Each path below is one point turned by a fixed rotation once a step. After each direction that follows a path, write how fast that rotation turns it, in deg/step (0 if it stays still).
Each turn is a multiple of 5 degrees from 10 to 175, or 0.
Each row of a path follows its step; steps can be skipped.

step 0: [  6   8   1  -9  23 -10  -4  16  -1   2 -11 -14   5 -12  -6   2  17 -12
 -25   5  -4  10  23  -2  -3  13]
step 1: [  3 -11  -2 -10   2  12  -2   0 -10  15 -15  13   6 -13 -12 -17  -6  17
  -5  12   3  15  28  -1   9   7]
step 2: [ -1  -3  -2 -18 -15  -6 -21  15 -10   9   5   9   6 -10   1  -9  10 -13
  -3  -6  -2  32   0 -16  -1   5]
step 3: [ 14  -5  -2   2 -10  -7 -23   1 -11   5  -1   1  34  10   3 -22   3  -1
 -13  12  -7   3   3  15   2  -5]
step 4: [ -1  12  15   1 -22  -4   5   4  -1  30  -1  -8   5   7   4  -3  -6 -18
 -22  11  -3  10   4   3  11  17]
step 5: [ 17  10  -8  -3   0 -14  19  22  -5  14   6   7  14   6   3 -16   1   3
   0 -13   8   5  21  16  -5  16]
step 6: [  3   7  -2   8 -23 -10  12  -9  15   7  -4  31   6  -1  -2 -20   7   6
  -8 -10  -1  12   7 -13  15  -2]
step 7: [  6   6 -11  12  -7  -6  -3   1  11  -1   8   7  19   5  14 -15  18 -16
  -4   3   5  -3   2 -21 -26  16]
step 8: [-14  13  -1  10 -17  18  14   5   1   6 -17   5  16  -3   4 -20  15  -6
  -5  13  -9 -20   8  10  -4  -7]
step 9: [ -7  -3  11   5 -31  -6  13  13   5  20   5  -7  -4 -12  -6 -10  -1  -7
  23   0  11 -10   8  -8 -15   7]
[  8  -4 -10   1   4   1  -3   6   1  -1 -10   2   1   5   2  -4   1   9
   0   2   0  -6  -3   8  -2   3] : 155
[-1  4 -6 -8 -2  2 11  5 -4  3 -3 -3 -2 -6 -7 -2 -6  4  8 -4  6  3  2  1
  3  2] : 90
[ 7  4  3  1 -9  3 -4 -3  2 -8 -4 -2 -2 -8  0 -7  0 -4 -2 -4 -2  3  6  6
 -3  8] : 0
[-1 -1 -2  5 11 -1  5 -2  6 -6 -3  8  0  1 -1  1  1  4 -2 -5  0  7  8 -8
  3  8] : 65
[  2  -5  -2   0  -5   2  -3   0   5   8  -2  -2 -11   2   4   2  -4  -3
   1   3   6   3  -6  -9  -2  10] : 145

step 0: [  1  16  -3   5   4   8  -1 -14  24  -2   6  -3   3  -8 -28 -29  18  11
  -9   0  22  15  -3 -11  10   6]
step 1: [-10  -9  -2  -2 -24 -14 -12  -6   5   2  14  -1 -12 -16 -23   0  -5  33
  -5  10   7  23   1   9   9  -7]
step 2: [-13   7 -24   3  -5  16 -10  -9  25  14   4  22  -1  -5   3  -2   5   9
  -4  13 -11  19  18  20  13   8]
step 3: [  3  12  -6 -11  -9  16 -18  13  28   2  13   5   6 -23   1  15   5   3
 -24  -2  19   7   5   6 -15 -12]
step 4: [ 14  -6   3 -10 -21  -4  -6   3   3  21   0  15  -9  -6 -12   5  -6 -27
 -22  -6  13  24  12  14  14   8]
step 5: [-15  20 -13  -1  -9  -8 -11  -4  17  14   5  -2  -3 -12  15  -1   0 -15
   5 -24  18  15  17 -23  16   2]
step 6: [ -9   2 -17 -13  -5 -21 -16 -21   5 -22 -11  12  -4 -12 -11  25   0 -14
  -7   7  21   8   1 -11  -1   7]
step 7: [-28   5   7   8  -1   4 -32 -16  -1  -7   3  10   7   5 -18 -17   9 -23
 -13   2   9   8   5  -1  16   1]
step 8: [ -2  22   9   3  -2  -6  -6 -17  18   5  -1   3  12 -18 -20 -16 -17  13
  -1  16  32  -2   5  -9   9  -4]
step 9: [ -4  -4  -6  11  -8  -3  -1 -12  11   3  -5  14 -17 -14 -30  -8  14  22
 -22   6  -4  19  -3  -9  14  12]
[ -4   2   2   3  -6  -5  -2   1  -1  10  -4   3   3  -6   6  -6 -11   1
   8   3  -4   2  -5   0   0   2] : 110
[ -6  -5   2   0  -3  -2   2  -4   1   1   1  -4   2  -3   6   6  -3 -15
  -5  -1   3  -8   1  -7   3   3] : 40
[-1 -1  2 14  0 -5 -1  5 -1 -4 -2  4 -4  7  2  1 -2 -3 -7  0 -5  4  0  7
 10  2] : 140
[-1 -5 -6  0 -5 -8  9 -3  0  0  2 -6 -7  0  1  1  4  6  7 -6  0  6  3 -7
  6  3] : 85
[  4   7  -2  -5   3  -6  -6   3  -6  -3  -7   3  -1   3   3   2   0  -9
   6 -10   4   6   0  -3  -2   0] : 45

step 0: [  1  -8   6 -10 -16  13  -9 -16 -15 -15 -11   8   7   0   0  -5   5 -18
 -11   0  -1   5 -12   7 -21   3]
step 1: [-15 -11  15  -8  -2  -2  14 -16  11  -7  10  -6 -12  -1  11   3  12  10
   2   2  -4  15  12  22  -6   0]
step 2: [ -2  -2  -4  17  20  -5 -15  -1   6  -4 -11   6   0 -10   2  -7 -14   4
 -16  -3  -2  13  -6  17 -26   4]
step 3: [ -4  -9   0   2   2   2   0  -5  -8 -15  16 -14  -8 -16   9  -7   3 -10
  10 -19   9 -13 -11  13  -4 -17]
step 4: [-22   3   0   2 -10 -16 -16  13   2 -14  -6  -6  -5   3  -3   1  11  11
  -2   5   7  -9  16   3 -23  -3]
step 5: [  4  -7  19 -11  -7   2  -4 -10   2  -8  -4  10  14 -13  -3 -14 -11 -11
   3  13   6 -22  -2  18 -13   6]
step 6: [ -6 -16  14 -15  -8   1   6   9   7 -22  -1   9   3   3  23  14  11   7
 -12  -9   2   9  -5   4  -6  -3]
step 7: [  4 -12  21   5   8 -14  -3 -14 -14   4  -2  -9  -5  -4  -6  -2 -13  17
 -13  -5   9  11   4   8 -17  11]
step 8: [  0  -3 -11  -2 -17  11   1  -1   8   1   4  -3 -19 -16  15  -9  -9 -17
 -13 -13   9   0  -6  12 -19  -7]
step 9: [-10 -13   4   2   6 -11  -8 -15  -1 -20  -9  -9 -19  -2   8  -5  13   1
   9   3 -12  -6  11 -11 -20  -5]
[  5   1   1   4   0  -4  -1   5   9   7   0   2  -3   2 -12  -4  -5   3
  -2   7   5   1   0   7  -5   2] : 130
[  3   1  -5  -8  -5  -4   2   1   0   0   3  -1   7   0  -2   0 -11  -8
   5  -4  -7   4  -7   2  -6  -4] : 135
[ 3 -2  3 11 -4  5  2 -8  6  5  6 -1  5  1  2  3  0  1 -2 -8 -3  7  3 -3
 -6  2] : 60
[ 7  2  9 -4 -4 -7  1  6  1  3  1  1  6 -5  7  2 -4  3 -5 -1  7 -7  3 -8
  0 -3] : 40
[ 3 -9  1  6 10 -2  4  6  2 -7 -1 -1  4  2 -1  5 -5  4  0 -7  1  0 -9  0
  4  3] : 90
[  2  -1   9   2   3  -6   1 -10  -5   2  -1   0   2  -5  -5  -8   3  -5
   9  -1   6   1  -4  -2   3   4] : 160

step 0: [  3   6 -15  29  22 -13 -17  11  -3   3  16 -15   7   6   1  -9  -7   6
  -4   7   0 -16  -5  -4  11  -9]
step 1: [ -2  -9  -3  26 -14  -9   7   8 -11  13  -6  -1   4  13   7 -13  16 -10
   3   2 -16 -15   1 -25  -4   4]
step 2: [  2 -28  26  11   4  -2  13   3 -19   3   7  -1   2   7  14  -8  -6  -2
  12  -4 -20   6  -8  11  -8   4]
step 3: [-10  -9  18 -11  10 -25  20 -13   4   3   7  -6 -23  -1  -7   3 -10   5
  -3   9 -11  12   4  -7 -11   7]
step 4: [ -6  14   3   9  34 -15  -8  13  -6 -10 -11  -1  -7  -1  -5  17 -10  20
 -15   7  -5  -3  -3   6 -11   2]
step 5: [  3  -6 -11  12   7 -19  -7  14  -2  -6  -1  -4  -5   6  -4   0   1   0
 -12   9   5 -34  12 -16  -5 -23]
step 6: [ 11 -10  -5  30   0  -1  -7   8 -16  27   3   2 -13   7   6  -6   5  -1
  16 -15  -2 -15   2   2  -7  -6]
step 7: [  0 -18  17   5  -7  -7  14  -5 -10  16  10  -1 -12 -20  15   3   2  -5
  12   8 -28  -1  -7  -9  10  -8]
step 8: [ -1  10   6   8  19 -23  13 -20  -7 -10  17  -5   2  -4  -4   3 -10  11
  11  -4 -23  12 -13   0  -9   8]
step 9: [ -8   4   4   7  12 -20   6  11  -1 -12   0   3   8  13  -5  25   4  13
  -5  24  -4   5   5 -22 -17  -3]
[ 0 -4  8 -2 -6  0 -2  0 -3  3  6  1 -9 -8 -2  1  2 -8  5  2 -1  0  3 10
 -2  8] : 80
[  2   0  -2   3   2   3  -5   3  -2  -1  -4  -5  -8 -12  -6   0   1   1
   6  -6   7  -3  -2  -5   4  -8] : 55
[-8 -1  3  3  4  1 -9 -8  5 -2  3  3  1 -2  1  4  3  3 -4  6 11 -6 -4 -1
 -7  1] : 70
[ 2 -1  8  4  5  8  1 -5 -2 -5  6  7  1  3 -6 -5  6  0  5  1 -4  0 -2 -9
  8  3] : 60

step 0: [  0   2   5  -9  -9  17  16   1   7 -18  16  -8  11  10  -1  -4  16   4
   7  11 -11   8  11  12   4  23]
step 1: [-13   5   8   4 -19  -6  11 -24  -9  -9  11  10   2 -11 -10   0  -5  10
  11  19 -12  -8  -3  -6 -14  -7]
step 2: [  0  -1  13  -6   8  -8 -10 -18   6  -2  -3   9   8   0   1 -26   2  10
   9  -3 -21  19  -4   4  10  16]
step 3: [  3   8  11   1  11   4  29  -8   3 -18  14  11  13  -9   6   3  11   0
  -6  -3  -9 -12 -21   3  -4   6]
step 4: [  2   3   5  14 -14 -15   7  -9  -2 -16 -14  -1   8 -11 -11   1  -4 -12
  -6  21  -9  18   0   2   1  21]
step 5: [ 16   3   5   7   7  -1   2 -22  20  -9   6  -3   3   7  -5  -1  -1   2
  12  -9 -24 -14  12 -10 -10  10]
step 6: [-13  -6  -4   9   9   8  19 -24  -1 -21 -13   3   4 -20   9  -2 -12   1
  15  -3   0   5  -5   5  11   1]
step 7: [ 11   0   4  -4   1   1  10   3  -4 -26  -2   0 -13   1   0 -11  26   3
  11   9  -7   5  10   1  -7  24]
step 8: [ -6  -9   2  16   5 -11  14 -21 -17  -8  10   7  -4   6 -21   0 -11   7
   6  10  -7 -18  -7  -9  -3   6]
step 9: [ 17 -17   4 -19  12  -1  -6 -18   1  -6  -6   4   7 -16  -4 -18  -5  -3
   9   3  -5   6  -4  -6  15  21]
[ 3  4  2  1 10 -6  2  1  6  3  6 -4 -3  8 -3 -3  7  3  0 -1  0  9  8  0
  2  0] : 145
[ 1  0  5  3 -9  0 -2 -5  0 -3  6 -9  1  5 -5 -1 -2 -2 -8  6  7 -6  3 -5
  6  3] : 95
[  3  -3   6  -7   4  -8  -3  -1  -6   3   6   9   1  -1  -4  -4   2   1
  -8   2   2   1 -10   1  -1   1] : 55
[-1  1  2  6  1 -3 -9 -3 -1  7 -2  2 -2  7 -3 -4 -8  3  5 -6 -9 -5 -2 -8
  1  1] : 110

step 0: [  5  -9  -9  -9 -25  -3  25   2  12   4   0  22   2  -3  -9  -1   6 -16
  16  16  -2   5  -2   1  -2  -9]
step 1: [-14  -1   8  -7  14  14 -27  -5  24  -4  -2  10  -2 -12   5  -3  -3  -8
  -1   9   9   5 -11  -6  16  14]
step 2: [ 13   1 -17   6   2   6  20 -16   3   1  10   6  -2  17   9  -7 -11 -16
   5   8   1  11  16  22   4   2]
step 3: [  1 -16 -11  -6   1 -17  -5   4   8  -4  -6  17  -2 -22 -23  -2   8  -6
  -6  18   2   3   2  -6   6  21]
step 4: [ -6  11 -11   2   5   9  -4 -10   5  20  14   5  -7  -9  16 -12  -9 -29
  -2 -16   3   3 -10   6   4   1]
step 5: [-10 -18 -17  14  -1   5   9 -16   4 -21  -1  11  -9 -13 -16   5  -5   0
   5  15  -8   3  16   7   0 -13]
step 6: [  7  -6   3  -2  -7   7  -4   4  20  35  10  -3   9 -22   0   4   8 -11
  -3  13   2  11  -3   3   4  10]
step 7: [-12   3   7   6 -11  -6   1 -15   2 -18   6   9  -6  -1   9 -11 -25 -20
  10  12   3  -2  -5   5  21  -6]
step 8: [  8 -11 -16   4  12  -3 -11 -11  25   6  -3  -8  -1  -1 -11  16   2  -6
  17   1   7   9  21   6  -2  15]
step 9: [ -3  -7  -1   9   1 -10  12  10 -11   8  10   2   3 -14   6 -16 -16 -18
 -15  10  -2  25  -2  -4  13  10]
[-1 -9 -8 -4 -5  1  7  6 -9 -7  0  1  1 -1  7 -5 -3  1  9  0  1 -1 -1  0
  6 -4] : 155
[ -5  -4   3  -3  -2   5 -13   7  -2   4   4  -1   1   0   8  -9  -1  -4
  -8   1  -3   3   1  -5   0   1] : 135
[  5  -2  -3  -5   0   4   0   8   3   1   4  -3  -6   2 -12   3   2  -2
   3   0  -5   2   1 -11   6   0] : 135
[ 6 -1 -2 10  1  8  2  5 -7  2 -6 -1  3  0 -1  1  3  3 -3  7 -4  6 10  5
  0  4] : 115

step 0: [  4  -6  12 -13 -12  -4  27  -7  30  14  15  -9   0   8   3 -14 -11   3
  24  -7  -9   9  -3  -1  14  -6]
step 1: [  2 -25  -9  15  -3   4  15  20  10  -1   8  13 -12  14  22 -23   8  -3
  -5  -5   5   8   6  -3 -16  16]
step 2: [  3 -30  15 -14  -7   3   9   2  13  -1 -17 -15  14   4  16   8  -7 -12
  -3   0 -10  11  -9   1 -23 -22]
step 3: [ 16 -13  -1 -12  26  -4   8   4  -6  -6   3   7   1   5  14 -28  14 -16
 -25  -3 -11   0 -13   2  16  -6]
step 4: [ 13  -8 -25   1   2  -3   3 -17  -7  14  -6  -9  12  25   9  -2  -6   2
  13 -12 -28  13   9   7   0 -18]
step 5: [ 27 -18 -12  28  -3  -1   7  -7 -11 -27   1   9   6   1  -4 -17  -1  13
  -8   3  -1 -13 -14  11  -7  -8]
step 6: [-15 -16  -4 -18 -22 -11   5  -4  -2 -16 -18   5  22  -2  -3 -10 -12  11
   6  -9 -15  -8   7  -4  18 -21]
step 7: [  3 -21  -7   4  -3   6 -12  -7  -5  -8  30  -3   6  -2 -18 -25  10   1
 -12  -6 -11  -5   4 -30   6   8]
step 8: [  1  -3  -6  -1 -25  -3   2  -7   8  16   4   5  15 -11   2  -8   3  22
  17  -1  -8  31 -20 -17  -2 -14]
step 9: [  7  -8   1   6 -13  -6  -8   5  12   8  -1  16   9  -3  -1 -33  18  -2
 -15 -21  28  -9  -3  -2 -13  -3]
[  1   0   3   4   2  -3  -2   4   2   1  -9 -10  -8   4   5  -1   3  -6
  -5  -4  -7   4  -5   8  -1   3] : 40
[  1  -2  -3   8   7   0   0   1   3  -2   4  10  -9   0   0   0   4   1
 -11  -2   1  -7  -4  -6   1   1] : 175
[ -7   7  -1   6  -2   7   0  -2  -4  -3   3  -6   2  -6   2  -4   2   8
  -4  -1 -10  -6   3   4   1  -6] : 40
[-2 -5 -6  7 -2  9 -5  1 -5  1  3 -3  0  8 -3  5 -2 -5 -2 -2 -3  5  9 -5
 -7  4] : 125

step 0: [ 15  12   0 -11 -10  18   6  -1  -9   2   5  20 -14   9 -11  -5 -14  14
  -4 -14  18  12  12  -4   2  16]
step 1: [ 14   5  19   0  -8   2 -13  24   4   3  16  19  -2  -9  21  -4   0  -2
  13  -6   6  -8  20 -14  -6 -10]
step 2: [  4  21   7  -8 -12  15  19   7  -1  -7  -4  18  -7 -16   3  -7   1  16
  10  15 -16 -11 -19   2   3  -9]
step 3: [  9  22   2  -1  -8  -5   3   3  -5   7   1 -16 -17 -17   2 -15   5  11
 -18   3   7 -18   8 -13   6  21]
step 4: [-15  24   8   1  -1  13 -10   7 -12  -4   3  18 -20  -9 -15   5 -10 -18
   8  -5   3   1  14  -6   7  16]
step 5: [ 25   9   7 -28 -10  18 -12  -1   7   9   5  20  -2   2   1  -1 -10   9
   0   7  10  -4  16   6  -4   0]
step 6: [ 13   8   3  13 -10  21  12  13  -7  -4   8  10  -6 -14  25   0   4  17
  10  -9   4   0   4 -22   7  -6]
step 7: [-10  29  14 -12 -21  -8   4  22   9   8  -6   6 -13 -13   8  -9   4   3
  -3  -2 -12 -14 -11   4  -1   4]
step 8: [ 10  18  12   0  -3   7  10 -10 -19  -1   5   2 -26  -5 -20 -19  -5   5
   5  11  10 -11   5  -3  -5  17]
step 9: [ 14  17   9  -7   7   3 -19  15   1  -3   9  14  -3 -15  -2  10 -11 -11
  -5   5   9  -4  21 -16  21   8]
[ 6 -2 -2 -7  4 -3  6  0 -3  1 -3  7  7 -5  2 -4  4 -7  4  1  1  7 11  0
  3 -5] : 85
[-7  1  0  8  9 -3 -4  3  2  3  1  2 -9 -7  5  7 -2 -4  6 -1 -1  1  2 -3
  6 -7] : 140
[ 6 -2  7 -6  2  7  1 -8  6 -1 -1 -7 -7  0 -2 -1  0 -4 10  6 -2 -1 -3  4
 -1 -5] : 120
[-3  1 -5 -8  8  7 -1  3  2 -2 -7 -3 -1  1  7 -6 10  2 -2 -2  2  1 -7 -6
  5  2] : 95
[  7  -8   5  -3   1   0  -1  -3 -11   3   3  -8  -3  -7   1   2  -2   2
  -4  -6  -2   4  -1 -11  -1   0] : 135
[ -5 -11   1  -3  -2   8  -3   3   6  -2   9   4   3   0   0  -6  -8   2
  -2   0   5   1   2  -1   5  -6] : 80
[  4   0   0  -1  -5   6  -1   2   3   7   0   2  -1  10   9   7   0   3
   4 -10   3   9   1   3  -3  -2] : 70

step 0: [-23  16   2  -9   6  -9   3  10  -2 -24  -8  14 -11  -2   1   4   6  -6
   9   8  -9 -13   1  14   1  -8]
step 1: [ -3  -9   6   5  -6   4  15  -7   8 -11   0  -5   1 -14  14  -1  -1  13
 -12  25   4  -2 -12 -12   5 -21]
step 2: [-18 -15  -1  -3  12  24  14 -12 -23  -2   2  11   1  -1   1  -7   4 -13
   5  -5  -3 -12  -7   3   1  -4]
step 3: [  0 -16   0  -4  -5   1   3   3   7  -1  14  -3 -17 -28  16   9 -15   0
 -15 -10  -1 -13   7   9   6   4]
step 4: [-11 -10   4 -22 -18  17   2  -7   6 -15  10  -5  -3   2 -19   9   9   0
  17  -1   3  -9   6   2 -12  -3]
step 5: [ 16   1  11  -5  -6  -1  18   5   2 -12 -18  19 -17  -8  17  11  15  -4
   1   7  -5  -2   6   9  -2   1]
step 6: [-23  10   4  13   0   7  14   5  19  -8   7   3   0  -4 -10   6   5  -1
   5  10 -16 -14 -16   2   3 -14]
step 7: [-18  -6   4  -6   6  -9  11 -19 -20  -6   1  -2 -13 -14  14  -3   5  -6
  -4  21  11  -3   4  -4   3 -10]
step 8: [ -9 -21  -4  -5   7  32  17  -4   7  -8  -4  -3   1  -5   3   4 -18   3
 -13  -3  -8   2  -8   4   2  -1]
step 9: [-11 -15   7 -11 -13  -1   0  10 -17   0  13  20 -11 -15  -4   5  -3   8
   4  -7   8 -19  13   8  -2  -3]
[-4 -1  0  3  3  9 -5  2  5  6 -5  9 -9  2  4 -3  7  1 -5 -7  2  5 -3  2
 -1 -2] : 120
[ 0 10  3  7 -1 -6  2  1  6 -9 -7  3  5  1  2 -3 10 -2  2  4  0 -1 -3 -2
  3 -7] : 65
[ -3  -2  -1  -6  -4  -3 -11  -5   3   0   5  -9  -6   3   3  -4   4   4
   1   7   5   1  -3  -4  -1  -6] : 120
[-4  6  1  0  5 -4  6  2  2  6 -1  0 -8  3 -4  7  0  1  2 13 -5  8 -1  1
 -4  3] : 55

step 0: [ 10  -7 -10 -10  -6   8   1   1 -26  -4 -10  19   7   3  12 -16 -15 -14
  -4   8  -3  -1   0 -16  -5  -6]
step 1: [ -7   3   7 -15   1  -5  16  -2  -1   5  22 -19   9   6  -7  -6  -7  -7
  -5  -1   4  -9  25  -3  13  -9]
step 2: [-14 -10  -3  -9  -5  -1   9  -5 -12 -10   3   9  -4 -25   6   1   0  -4
  10  20  10  -2 -17  12  11  -5]
step 3: [ 18  -2   8 -15  -6  -9   7  -3 -20   6   5  10   3   1 -11 -23   1  -3
  -6  -3   4 -11   2  -3 -24  10]
step 4: [  7  -1  -5  -1 -16  -9   8   9  -1 -21  17 -24  -3   0   9 -13  -6  -7
   9   7  -5  -2   8  -8  18  -9]
step 5: [ -1  -2  -3  -3  -3  17  14 -17 -12   4   2  19   7  -6  -9   0   5 -24
   3  14   4  -1  -9  -9   4 -19]
step 6: [  1 -22  12 -33  -3  -5   7   6  -4   9   9  -8   3  10  -2 -11  -6   2
   9   4   4  -7   8  12  -9   1]
step 7: [-13   9  -1   0 -16 -14   6   8 -13 -22  -1 -13   8 -19  -2  -8  -4  -7
  -4  18   5   3 -10 -10  -7  -5]
step 8: [ 18  15  -6 -14 -15   5  19 -17  -1  16   3   9   5  -4  -1 -19  11  -4
   1   0  -8  -7   1   2   4  -9]
step 9: [  3 -17   1  -4  -6  15   5  27   5 -14  19   1  -5   5  -9  -9  -4  -5
  15  18   5 -12   9   3   1   0]
[-6 -7  0  6 -3  2  1  7 -3 11  1 -4 -5 -4 -6 -6 -8  2  0 -6 -8 -3  1 -3
 -1  0] : 130
[-6 -2 -1  4  2 13  1  0  2  4  7  4  2  3 -1  2  4  0  0  1  6 -5  6  5
  9 -8] : 95
[  2 -10 -12  -2  -1  -2   5   5   6  -7  -2   3  -4  -1   1   1  -6   7
  -3   1   4   2  -3   1   3  -5] : 155
